In the data rows, the value 500 means zero.
Here are some points, each followed by its number:
tensor([576, 661, 298, 469, 360, 437, 597, 410, 346]) 0
tensor([586, 653, 524, 220, 420, 516, 462, 557, 369]) 1
tensor([704, 567, 363, 489, 395, 460, 573, 406, 284]) 2
tensor([668, 636, 371, 448, 441, 553, 388, 563, 277]) 3
tensor([761, 598, 491, 629, 418, 559, 532, 430, 334]) 4
tensor([561, 606, 328, 462, 329, 513, 496, 407, 267]) 5
tensor([591, 415, 390, 500, 246, 555, 323, 537, 398]) 6
tensor([682, 412, 463, 397, 476, 721, 365, 368, 473]) 7
tensor([619, 468, 298, 372, 377, 399, 400, 531, 328]) 8
tensor([652, 468, 217, 600, 455, 600, 440, 576, 450]) 9
tensor([762, 560, 357, 412, 398, 564, 531, 423, 372]) 10
tensor([425, 471, 291, 326, 344, 426, 427, 640, 558]) 11
tensor([642, 367, 315, 534, 589, 595, 332, 610, 586]) 12
tensor([422, 564, 393, 547, 388, 636, 526, 475, 213]) 13
tensor([475, 593, 286, 322, 351, 458, 514, 484, 336]) 14
tensor([538, 638, 321, 320, 435, 519, 673, 435, 377]) 15
tensor([394, 593, 319, 522, 462, 335, 691, 378, 428]) 16
tensor([479, 643, 325, 409, 383, 580, 567, 445, 274]) 17
tensor([725, 586, 373, 461, 455, 715, 574, 475, 409]) 18
tensor([723, 546, 421, 388, 449, 459, 486, 461, 252]) 19
tensor([647, 436, 319, 586, 588, 656, 408, 660, 580]) 20
tensor([717, 567, 383, 419, 424, 427, 516, 444, 272]) 21
tensor([614, 469, 285, 366, 396, 407, 407, 526, 323]) 22
tensor([707, 430, 324, 463, 442, 679, 365, 482, 433]) 23
tensor([389, 486, 318, 441, 290, 376, 396, 476, 364]) 24
tensor([648, 503, 439, 446, 414, 454, 398, 398, 218]) 25
tensor([636, 575, 238, 601, 402, 528, 509, 488, 342]) 26
tensor([432, 475, 295, 321, 331, 423, 436, 630, 559]) 27
tensor([552, 593, 335, 480, 320, 494, 500, 388, 267]) 28
tensor([565, 345, 371, 421, 368, 374, 294, 473, 396]) 29
tensor([668, 500, 383, 377, 391, 692, 438, 436, 343]) 30
tensor([652, 519, 451, 588, 442, 398, 463, 278, 299]) 31
tensor([691, 461, 371, 400, 405, 692, 409, 437, 375]) 32
tensor([675, 436, 317, 424, 390, 647, 395, 424, 383]) 33
tensor([749, 450, 448, 401, 458, 658, 392, 435, 363]) 34
tensor([707, 438, 326, 429, 454, 661, 362, 522, 407]) 35
tensor([590, 606, 302, 462, 379, 609, 521, 495, 274]) 36
tensor([372, 482, 297, 371, 346, 377, 401, 593, 420]) 37
tensor([528, 575, 357, 464, 335, 524, 464, 413, 229]) 38
New points follow, each followed by the numbers of its five nearest points above by angle, nearest first.
tensor([645, 463, 380, 553, 632, 684, 432, 687, 590]) 20 12 9 35 23
tensor([565, 687, 306, 457, 356, 429, 557, 452, 332]) 0 5 28 17 14
tensor([770, 580, 489, 616, 400, 531, 523, 435, 327]) 4 2 10 21 31
tensor([639, 344, 400, 489, 620, 661, 313, 530, 593]) 12 20 23 7 35
tensor([634, 518, 485, 289, 387, 631, 460, 351, 353]) 30 32 34 10 7
tensor([671, 561, 373, 464, 452, 776, 492, 517, 405]) 18 30 32 23 35
tensor([371, 574, 319, 316, 393, 413, 622, 489, 375]) 14 15 17 16 37
tensor([725, 676, 548, 575, 420, 612, 636, 439, 411]) 4 18 10 2 21
tensor([533, 600, 329, 264, 405, 551, 517, 484, 326]) 14 17 15 36 5
tensor([489, 590, 464, 204, 411, 513, 525, 505, 319]) 1 14 15 17 19
tensor([615, 644, 306, 468, 361, 463, 583, 411, 325]) 0 5 2 28 36
tensor([517, 612, 310, 301, 379, 527, 537, 502, 318]) 14 17 15 36 5
tensor([709, 511, 500, 578, 394, 453, 449, 355, 274]) 31 25 4 2 21
tensor([661, 393, 478, 380, 466, 699, 346, 360, 451]) 7 34 32 33 23
tensor([497, 587, 314, 277, 404, 533, 539, 451, 320]) 14 17 15 5 36
tensor([766, 570, 379, 408, 390, 573, 510, 420, 374]) 10 2 21 30 18
tensor([655, 513, 487, 582, 446, 411, 464, 278, 286]) 31 25 2 4 21
tensor([733, 616, 375, 412, 396, 565, 564, 472, 334]) 10 2 21 19 18
tensor([410, 490, 297, 419, 281, 398, 377, 430, 438]) 24 37 14 29 27
tensor([470, 481, 372, 502, 236, 357, 440, 342, 546]) 24 29 37 28 6
tensor([654, 479, 217, 615, 461, 602, 429, 558, 470]) 9 26 20 23 35
tensor([587, 688, 316, 509, 385, 488, 626, 404, 347]) 0 5 28 2 17
tensor([650, 541, 396, 264, 437, 491, 457, 504, 295]) 19 21 22 1 8
tensor([683, 522, 517, 581, 391, 447, 464, 352, 256]) 31 25 4 2 21
tensor([694, 469, 412, 446, 388, 408, 376, 368, 312]) 25 21 19 31 8
tensor([621, 347, 440, 481, 631, 673, 291, 538, 563]) 12 20 7 23 35
tensor([567, 564, 304, 298, 327, 498, 521, 461, 364]) 14 5 15 17 22
tensor([484, 534, 211, 527, 471, 440, 701, 452, 427]) 16 0 15 26 17
tensor([722, 571, 510, 615, 325, 508, 509, 453, 305]) 4 2 31 21 25
tensor([642, 456, 377, 554, 637, 681, 432, 682, 594]) 20 12 9 35 23
tensor([705, 709, 523, 561, 430, 621, 582, 543, 358]) 4 18 3 10 36
tensor([748, 659, 518, 573, 396, 612, 593, 505, 381]) 4 18 10 2 36
tensor([709, 556, 373, 476, 366, 481, 525, 366, 306]) 2 21 10 19 28
tensor([622, 523, 475, 282, 398, 641, 471, 357, 348]) 30 32 34 10 33
tensor([610, 598, 296, 483, 376, 614, 509, 470, 287]) 36 5 28 38 26
tensor([642, 580, 508, 257, 383, 533, 541, 444, 318]) 1 19 21 10 30
tensor([536, 340, 355, 423, 364, 345, 322, 456, 408]) 29 8 22 24 37
tensor([527, 649, 330, 302, 392, 474, 473, 551, 323]) 14 17 1 22 5
tensor([565, 355, 365, 438, 362, 366, 292, 468, 400]) 29 8 22 6 24
tensor([663, 533, 360, 488, 461, 780, 488, 521, 398]) 18 32 30 23 35
tensor([640, 332, 342, 516, 536, 648, 305, 556, 531]) 12 20 23 35 9
tensor([577, 588, 387, 635, 391, 459, 508, 280, 322]) 31 28 2 5 0
tensor([636, 569, 313, 491, 376, 664, 488, 477, 308]) 36 30 26 18 5
tensor([529, 576, 348, 277, 355, 469, 472, 458, 315]) 14 5 22 8 38
tensor([609, 601, 289, 476, 378, 584, 517, 472, 281]) 36 5 28 38 26
tensor([517, 568, 486, 199, 371, 490, 466, 524, 344]) 1 14 8 22 19
tensor([488, 536, 578, 212, 441, 566, 462, 513, 303]) 1 14 30 19 17
tensor([702, 558, 340, 425, 375, 575, 479, 370, 343]) 10 30 2 33 32
tensor([647, 476, 379, 576, 644, 699, 447, 655, 592]) 20 12 9 23 35
tensor([652, 623, 322, 470, 385, 594, 511, 509, 287]) 36 3 5 26 10
tensor([705, 518, 511, 585, 398, 447, 444, 345, 280]) 31 25 4 2 21
tensor([597, 351, 339, 537, 631, 597, 332, 623, 599]) 12 20 9 23 35
tensor([760, 583, 497, 612, 391, 532, 512, 437, 315]) 4 2 10 21 31
tensor([587, 630, 515, 241, 384, 495, 574, 516, 334]) 1 15 19 14 21
tensor([650, 526, 481, 280, 410, 637, 460, 358, 366]) 30 32 34 7 10
